A state moves one step at a time under one of 6 hidden systems, and each row is a state written as 20 numbers. Each run below is a few steps of one system.
path 1, tusom:
[[ 30 -29 -23  -9  10  16  10  14 -14  -5  17  41  30 -34  26  -3 -36 -40
  -11  19]
 [-19  47  -5   2 -25  -9  40  31 -13  28  25  29   4  12   4   3  16  31
   36 -21]
 [-21  13  27 -13  28 -15 -13 -23  24  13 -10 -40 -43  58  -3   6  -2  12
  -18  -3]
 [ 28 -41   5 -20  -9 -29 -24 -38  20 -24 -23  -5  39 -29  -9 -17  -1 -23
  -15  17]
 [  1  22 -30  19  -2   7  -3  25 -36 -17  35  19  12 -49 -16  14 -12 -27
   28 -31]
 [-28  17  29  -6  23  33  39  23  17  47   9  11 -32   7  23  32   1  15
   -8   7]
 [ -1  -7  -7 -27  -1 -23  -8 -39  18  12 -29   1  17  62  21 -35  11   0
   14  24]
 [ 30  -1  -1  -3 -16 -58 -18   2 -17 -46  24 -12  11  -8 -30  -7 -31  -4
  -18 -29]
 [-22  17  18  15  -1  22   0   4  17  18   2 -10  -8 -74 -24  42  24  -8
    6 -15]]
path 2, bati (9 x 20):
[[  2  23 -53 -14  24  15 -10  38  14  17  -7 -22  -6  14  -1 -35  24  35
  -26  26]
 [-40  -4   9 -13  35  -6  -3 -29  -9 -55  -6 -16 -18  51 -14  -3  -2 -10
   28  -3]
 [ 17   2  47  17 -49 -34  -5 -37   0  17  12   8  -2   7   3  31 -24 -18
   10 -31]
 [ 29  18 -15 -17   3 -17  -8  28  28  56   5  -7  12 -52  -3  -7  12   9
  -37  -2]
 [-32  10 -17 -42  55  27  23  22  18 -21  -3   1  -7  13  10  -9  22  12
   16  33]
 [ -4  -5  25  18 -23   7   3 -22 -15 -24   6   1 -30  77  20  16 -28   2
   17   0]
 [ 35   9   0  14 -33 -53 -40 -14  -5  32  -1 -22   6  -5 -18 -15  -7  -1
  -22 -36]
 [-24  23  -7 -39  38 -12   3   5  36   7   3  -8  13 -60 -24   9  30 -10
    6  -1]
 [-18 -10  32 -21  12  34  47   6  20  -9   8  25 -17  27  36  30 -13   7
    5  37]]
path 3, pur (9 x 20):
[[ -1  20  -3 -34  15 -51   2 -14  11   7  11  -5  -7  72   6 -19 -21   5
  -10   0]
 [ 21  18   2   2   8 -51 -16  21 -15  43  13 -15  -1 -23 -19 -19  -7   5
  -31 -49]
 [-24  12  42 -23  37  -4   2  -2  24  16  -8 -16 -11 -52 -11  21  36  -5
   22 -25]
 [-27  18  18 -42  33  -6  23 -21  32  22   9  15 -13  44  26  19 -11 -16
   16  16]
 [ 13  24 -24 -26  20 -44  17  34 -10  28  27  11   5  29   3 -30 -24  16
  -30 -11]
 [ -1  18  15  -9  32 -33 -19  24  -7  -5   1 -39 -18 -28 -32 -15  27  22
   -1 -47]
 [-15   3  59 -26  20 -22  -8 -43  35  22 -13 -16 -17   3   7  25  12 -19
   20 -15]
 [ -6  27 -12 -34  18 -22  24  -2  23  63  22  31  14  12  22   5 -21 -20
  -13   9]
 [-13  29 -17 -22  48 -16  23  57 -18  -2  30  -1 -13 -10 -15 -15  -2  22
  -11 -23]]
path 4, Zoru:
[[-33  41  -6   6  11  18  27  38   0  19  29   7 -10 -51 -21  32  14   8
    9 -19]
 [ -6  -5  23 -31  -9  10  24 -12  52  24 -22   2   1  27  26   4  22  29
   -7  46]
 [ 33  -3 -17 -17   7 -22 -25 -19  -9 -22  22   9  -2  46  25  -4 -50 -39
    6   2]
 [  1  -2  32  15  14 -27  -5  25 -26 -22  15 -26 -23 -33 -36   7  -8  13
  -22 -49]
 [-40  29   8  -1 -22 -10  12 -26  30  46 -17   3  19 -24 -19  11  43   5
   25  -5]
 [ 28  -9 -15 -33   8  28   8   3  35   9  14  26  11 -12  42  18 -24 -27
  -11  48]
 [ 30   3  11 -15  -1 -39  12  34 -25 -30  23  -2 -14  46   8 -23 -22  36
  -11 -17]
 [-44  26  25  19  17  -8 -17 -29  -4  14   0 -31 -36  12 -28  26   4 -15
   15 -41]
 [ 14 -24  15 -22 -10  -8 -12 -28  43   5 -23  -4  31 -63  -7   9  18 -19
  -11  21]]
path 5, sepo (9 x 20):
[[ 39  12   0  19 -42  23 -31   2 -10  -9  -3  -2  -9   7  30   3  25   6
   63 -10]
 [ 22 -10  14  -9  13  26   4  39  30  14  -6 -22 -18 -45   7  10  16  33
  -46  22]
 [-38  -8 -18  -2   6 -44  10 -23  -2  -5  -9  -4  33 -10 -55 -21  -7  -7
  -42  -2]
 [-24  -7  -6  42 -19  29  -5 -30 -42  -8  -4  21   0  31   7   6 -12 -32
   46 -12]
 [ 45 -10  32  -8 -13  17   8  40  -1  10  -9   6  -9  -4  45 -12  30  40
   24   0]
 [  7   9 -35 -17  21  -9 -28  13  32   0 -12 -40   3 -32 -30 -19  20  16
  -46  18]
 [-37 -26   5  28 -14  -2  13 -38 -17 -35   2  11  15  -7 -38  21 -35 -32
  -19   2]
 [ -4   6  24  32 -36   4  16  -2 -34  41  -8  26   0  29  23  -8  14  14
   42 -29]
 [ 27  -7 -18 -22  46  29 -19  41   3   2 -17 -16  -9 -15  27 -34  34  18
    7  13]]
path 6, tusom, 9 rows:
[[ 15  -5 -27  40 -16   1  -3  32 -27  29   9  -2   5 -35 -23 -11 -21  10
  -59 -13]
 [-17  -9  26   9  23  33   9  26 -18  14 -30  -7 -13 -14  11 -21  54  31
   34 -15]
 [ 16 -23   7  -1  -5  30  -8 -13   1 -53  -2  -4 -24  57  31   9 -21   0
   12  32]
 [ 24   6 -34  20 -66 -14  -2   5  12   3   4  -1  27  -9 -21  -4  -7  26
  -41  22]
 [-29   7 -17  30  31  12 -13  25 -33  13 -16 -28 -13 -22 -35 -27  30  17
   -7 -33]
 [  4 -55  52   3  21  41  14  -2 -10 -27 -22   5 -20   5  31   6   0   1
    6  15]
 [ 36   8 -38  17 -67  17 -15  -6   4 -10   4  15  17  25  24   1  -4   5
   20  30]
 [ -4  28 -35  13   4 -10  -1  46  -9   6  13 -28 -17   3 -34 -16   0  43
  -48  -9]
 [-38 -40  43  12  18  18  11 -18  -5 -13 -46 -16  -5 -12 -18 -12  38  18
   -1   1]]
path 7, sepo, 9 rows:
[[ 12  13  -7   0  50  33 -22  29  -9  -5  22 -22 -53  21  22  14 -23 -10
   -9  -5]
 [  7   4  48 -46   5 -58  13 -11  30 -27  14  -4   9 -26 -14  15   2   2
    7 -16]
 [-24  36 -33   8  -1  14 -15 -30  22  61  10   5  -2   3   2  26 -14 -42
    0   6]
 [  6 -13  12 -25  23   0  49  31 -22 -19  29  43   1  23  31  -1 -36  -1
    0   7]
 [  8  53 -16 -25  -9 -35 -28  -3  25  -3   9 -32 -17  41  -4  -6  20  23
   25  -9]
 [  8 -19  26  -9  38  25 -18 -16  22  -6  11 -14 -31 -15  14  42 -35 -40
  -25  10]
 [  3  24  13 -20 -24 -60  31   0   1  29  29  32  29 -15  -8   5 -16  -4
    1 -27]
 [-37  41 -42  -3  40  36  -1  10   0  20  14   0 -25  33  12   8   1 -17
   24   8]
 [ 28 -24  40 -48   6 -23  17  -4  22 -47   8   9  -1  27  28   3 -16   6
    5  22]]
path 8, kapus:
[[ -8   2 -31  20  12  25   9  29 -39  28 -11  11  -7  50  22 -43   9  23
    7   1]
 [ 30 -48  30  -7  30   4 -36 -11 -10 -51 -22 -28 -12 -11   7 -14   5 -13
    7  -8]
 [-13   7  15  -1 -56 -31   5 -37  40  -5 -10  -9  25 -21 -35  20  16  12
   -8  11]
 [-17  23 -48  36  -4  38  14  35 -17  46  15  14   0 -21  -9   5  -9   3
  -29   5]
 [ 15 -36  19 -18  32  14  26  32 -37 -32   0  30   7   3  32 -28   2   4
   29  -3]
 [-19 -12  20   8 -23  -2 -22 -60  14 -38 -25 -22  -5  40 -10   9  10 -11
   30   9]
 [ 22  12 -10  28 -39  -1 -15  17  17  22   4 -31 -15 -15 -23  10  -4  34
  -60   5]
 [ -5 -10 -31 -12  28  -3  19  32 -22  19  -8  27  42 -48  -5 -43  22  -1
    1  -4]
 [-30 -24  29   7  12  35  17 -25 -13 -41   4  22  -6  -3   8  35 -15 -37
   39   3]]
path 9, bati:
[[  3 -42  59   2   3  27  29  13 -19 -29 -18  16  -5 -16  22   1  21  19
   30  -4]
 [ 33  -4 -41  35 -55  38 -32 -13   6   9 -10  -1   8   7  17   4  -3  -7
   -1  31]
 [ -7 -12 -39   2  24 -26  -1  18 -28 -36  12  -3  22 -21 -43 -29 -23  -8
  -39  -7]
 [-53  -5  29  16  -2  11  36 -15 -23   4 -15  26  16 -17 -11   5  30  -5
   48 -21]
 [ 38 -31  17  33 -13  51 -21   5  -2  18  -4  -2 -23 -25  30  26 -19 -16
  -23   9]
 [ 36 -11 -52 -14  -9 -13  -8  26 -14 -30  -3  11  41 -12   1 -49   9  11
    0  18]
 [-68  19 -22  32   0  24  18  -6 -21 -28   6  -1  -5   1 -45  18   4  -1
   14  -4]
 [ 10 -62  61  24  -1   4   5 -21 -24   7 -25   9   0 -11   9  -1 -14 -13
  -18 -15]
 [ 42  10 -46   5 -23  15 -27  10  -2  27   4  19  32 -40  23 -12  11 -23
   26   5]]
path 10, Zoru (9 x 20):
[[ 21  -8 -19 -31  34 -19  13  25 -13 -20  33  29  26 -41   3  -5 -36 -33
  -11  -5]
 [-11  20  48   3 -17  -9  42  35 -10   3  14   6 -21   8   1  14  18  51
   18 -26]
 [ -5  27  -1  -9  -2   9 -36 -42  48  38 -11 -27 -24  30  14  24   8 -18
    9  14]
 [ 27 -24 -12 -37  19 -36 -10  -4  13 -43  13   0  26 -26 -11 -10 -31 -25
  -32  16]
 [-19  19  25  16 -23 -28  45  21 -35   5  30  29   4  -5 -17  12 -12  17
   12 -43]
 [ -2  19  28  -3   9  26 -13  -8  38  66 -14 -18 -33  -5  24  24  24   2
    3   1]
 [ 29   0 -24 -58  16 -30 -18 -12  36 -36   2  -6  23   6   9 -18   0 -12
    5  31]
 [-14   9  14  12 -14 -19  32  13 -28 -41  44  18  -9   6 -21  31 -45  -3
   -7 -23]
 [ -6   5  49  17 -12 -11  -3 -12  14  69 -19 -19 -20  -6  -2  10  17  17
  -21 -26]]
path 11, pur (9 x 20):
[[ -7  -8  -3  39  22  -9 -21  13 -44  -3   6 -27 -25  -3 -34 -10 -25  -5
  -39 -40]
 [  5 -34  53  -8   0  -8   0 -21  -1   6 -36   7  19 -34  10 -13  40  -3
   39 -18]
 [ -2  46 -28 -11 -16  27  -8 -12  36  31  19  10  -9  20  30  35  -2 -20
   33  24]
 [  6  -8  -5  -9   6  -7  40  41  -4 -20  30  12  -3   0  -9   4 -38  24
  -61  17]
 [-27 -12 -17   8  28 -17 -23  -8 -26 -22 -33 -29   8   4 -38 -49  32   9
    5 -18]
 [ 30  -3  46  12 -18  -2 -29 -27  -7  14   2   0 -19   8  32  23  -8 -29
   43 -34]
 [  3  20  -7 -18 -37   0  32  10  45  39   8  24  27 -28   8  18  10  17
  -16  33]
 [-33   9 -42   2  56  32   0  25 -10 -22  14 -16 -24   4 -20   3 -17  -8
  -31  14]
 [  7 -41  40  -9   7 -38   6 -13 -35 -44 -15   6  10  29   1 -34  -3   5
   19 -23]]
path 12, kapus:
[[  1  15 -19   7 -16 -25   2  -8 -38 -28  32  23   3  52   3  -4 -42 -21
   27 -19]
 [-11  18  35   5  22 -17 -16   9  -6   8  -7 -45 -48  30 -11  -4  20  31
    2 -39]
 [ 24  -8   7 -34  18  -2 -22 -11  53  41 -24 -18   9 -37  15  -4  25  -8
  -19  22]
 [  5  17 -39 -12 -13 -13   7  -6   6 -12  38  33  34 -31  -8  23 -39 -45
   -1  10]
 [-35  29  11   8  10 -11  39  23 -36   0  29  18 -23  46  -4   5 -18  16
   17 -30]
 [ 15 -11  28 -11  34  13 -29  -8   8  29 -30 -28 -34  39  36 -19  22   6
   11  -4]
 [ 47  -2  -8 -28 -13 -29 -45 -23  40 -19   3 -21  17 -33  -4   8  -6 -24
  -11  12]
 [-39  43 -27  -3  -7 -32  31   8   3  11  34  15  17 -21 -43  17 -15  -2
  -15 -13]
 [-22   2  18   4  43  29  31  25 -25  48   6  25 -24  22  33   0  -8  -4
    8 -13]]

Name the system that made each run.
path 13 (2 x 20):
[[ 23 -23 -11 -11  23 -17 -42 -38 -11 -23  -3  -5   5  27  14 -15 -33 -52
    8  -3]
 [  1  29  35   3 -31 -53  -5  -7  10  -5  22 -23 -13  -9 -34  27  -6  15
   -5 -41]]

kapus
path 14 (2 x 20):
[[-31  18 -20  36 -33  -6   6  -2 -30 -30  15   9  18 -32 -47  14   2  -7
   22 -26]
 [-14 -49  41  26   0  24  22  -3  -7  17 -26   8   8 -53 -11   8   7   2
  -33   1]]

bati
path 15:
[[ -5 -19  -5  14 -10  -1  12  25 -19 -11 -33 -13   9  17 -16 -50  36  58
  -18   7]
 [-11 -53   3  26  13  33 -18 -23 -11 -11 -39  -8  16 -46 -16 -10  14 -24
  -14  11]]

kapus
path 16, 2 rows:
[[ 17  20 -14  16 -32 -25 -46 -29 -14  -6   3  -7  17 -16 -13   1   7 -31
   49 -36]
 [ -5  -1  15  11   2  64  26  31   9  16   9  17 -18 -38  24  39   6   4
    5  17]]

sepo
path 17, 2 rows:
[[-60  18   2   9   4  17  28  -7  16  46 -21   3   9 -32 -25   7  41  10
    4   2]
 [ -7 -42 -23  -9  14  15  17 -15 -13  -5 -28  30  33  31  22 -41  -5 -12
   -4  39]]

sepo
path 18, 2 rows:
[[-10  -2  -7  47   0  56 -27   1 -16  40 -29 -18 -21 -15   5  -1  31  -2
   12  -9]
 [ 37 -32  20 -29  -3  26   8   1  23 -38   4  22   8 -16  42  19  -8 -13
   16  37]]

pur
path 19:
[[ 54 -12   2   3  20  28 -49  27  -3 -11  -8 -33 -27 -27  23  -7  14   3
    3  -8]
 [-13   0  -5 -43  -7 -36  17 -16  37 -43  -3   4  39 -26 -26  -3  18   5
    5  25]]

kapus
path 20:
[[-39  12 -17 -25  28  16  35  21  28 -35  18  -2  -6 -14 -24  23  -4  13
  -28  37]
 [-22  -7  19   0 -23 -40   7 -54   7   5 -12   0   5  67  -7  -4 -20  -5
   -9   3]]

sepo
path 21, 2 rows:
[[  7  26 -16   2  27 -27 -52 -12  -7   9   9 -31  -9 -28 -24   0  -3 -36
    8 -44]
 [-26  -2  22  -9   2  28  37  -5  11 -10  18  35  11 -46   6  47  -5 -29
   29   9]]

sepo
path 22, 2 rows:
[[ -1   2 -49  43 -30  31 -12  -5  -5  43  -2   6  11  -7  -7   4 -21 -15
  -42  21]
 [ 24 -16   5   3   8  -3  21  52 -50 -32  16  25  11 -26   5 -24  -1  16
   16 -27]]

kapus
path 23, 2 rows:
[[  4  16 -17 -17 -37 -14   8 -23  39   9  16  26  39 -42  -6  30  -8 -27
    5  22]
 [-26  38 -37  18   2  15  29  35 -32   3  41  24 -13  27  -5  12 -30   2
    2  -9]]

kapus
path 24 (2 x 20):
[[  1 -35  27 -13  27 -27 -16 -17   0  13 -48 -25   7   7  -5 -50  34  16
  -12  -9]
 [ 29 -25  11   5  -9   4 -24  -8 -23 -75   8   0   3 -20   2  11 -13 -25
   37 -12]]

tusom
path 25:
[[ 17 -12 -43 -32   8  -3  -8 -11   0 -33  -6  20  33  30  23 -35  -3 -19
   28  35]
 [-20  -4  16  24  -1 -23 -11 -22 -17 -42  14 -26 -25  20 -42  22 -36 -10
  -25 -25]]

kapus
path 26, 2 rows:
[[-44 -26  45   3  42   7  31  -7 -35 -24  -7  11 -17  25  -1  -1  -4  -6
   22 -22]
 [ 43 -12  28   8 -54   1 -16 -34  20  15   1   9  -1  20  36  26 -22 -15
    7  13]]

tusom
path 27:
[[ 39 -32 -14  11 -15 -19 -39  -3 -23 -55 -14 -21  19 -16 -19 -34   1  -1
   -7  -7]
 [ -2   2   0  35 -15  44   8  36 -16 -26  17  -1 -12 -58 -16  34   5   8
    2  -7]]

tusom
path 28, 2 rows:
[[ 14 -34 -16 -14  12  15   7  30   2 -38 -21   0  28 -44  -7 -33  29  23
  -15  29]
 [-45  -6 -34  27 -13  43  17 -23 -20 -26  -5  24  12  26  -5   7  -9 -21
   24  27]]

bati
path 29:
[[ 31  18  19 -31 -23  -7  22  10  28  -3  34  20 -11  31  41  32 -27   8
   10  19]
 [-15  18 -43  -3   1 -26   6  21  11   5   3 -20  11  -1 -42 -23  -1  30
  -60  14]]

pur
path 30, 2 rows:
[[-28  19 -26  22  27  36  24  42 -44   6  24  24  -9 -15  -1   2  -4  -6
   22 -20]
 [ 12 -17  39 -16  -2   6  14  18   3 -42 -16 -13 -21  34  18 -15  30  52
   20  12]]

pur
path 31, 2 rows:
[[ 14 -31  -3   4  40  18 -28   6  -8  28 -29  -9  12 -62   3 -25  22 -23
  -10  -9]
 [-14  -6 -33   4 -34   3  26   5  -3 -36   2  28  50 -45 -28  -2  10   2
    6  22]]

sepo
path 32:
[[-10 -12  13   0  12   4  19 -11  -9  -9  13   9 -27  74  20  10 -49  -4
  -24  15]
 [ 33 -11 -26  -2 -11 -41  -8  21 -23  18 -13   5  37 -10  -7 -62  12  20
  -19 -13]]

pur
path 33, 2 rows:
[[-19  26 -28  -3  14  25 -12 -29  23  48   8   7 -14  33  22  23 -22 -40
    0  21]
 [ 34   2  21 -25  28 -41   4  39 -24 -19  28  -3 -19  17  11 -17 -25  15
  -11 -33]]

bati
path 34, 2 rows:
[[ 39 -10  -9  -7  23 -10  -2  20 -22  57  12  27  10  -3  35 -24 -30 -24
  -20 -14]
 [  4  18  14 -21  13 -26 -17 -13 -13 -36  15   3   1  -4   4   7   6 -28
   69 -37]]

kapus
path 35, 2 rows:
[[ 32 -29 -13  11 -40   9 -19 -21  10  19 -31  12  44 -44   9 -17  22 -11
    5  20]
 [ -3  -5 -43  42 -24  35  18  41 -30  -5   5  10   9 -17 -17 -10  -6  26
  -36  17]]

sepo
path 36 (2 x 20):
[[ -9  64 -33   7 -24  -9 -25  -5   7   0  27 -12  -9   3 -17  23   9 -10
   47 -22]
 [ -4 -22  57   8  -6   5  37  12  11  14   4  -3 -25  -1   0  28 -20  27
  -53   3]]

pur
path 37, 2 rows:
[[ 21  39   7 -14 -42 -65   4  11  10  13  23  -1  13  -5 -16  -3   6  27
    5 -29]
 [-44  34 -30  -6  59  27  -4  13   5  37   4 -10 -18 -14  -7   4  17 -18
    8  -7]]

kapus
path 38 (2 x 20):
[[ -6  -4  15   0  26  26 -29 -38  15   0  -4 -21 -39  46  24  26 -23 -35
    6  10]
 [ 53  -3  34 -25 -10 -43   7  14   0  15  28  22  11 -25  24   7 -25  -9
   -3 -26]]

sepo
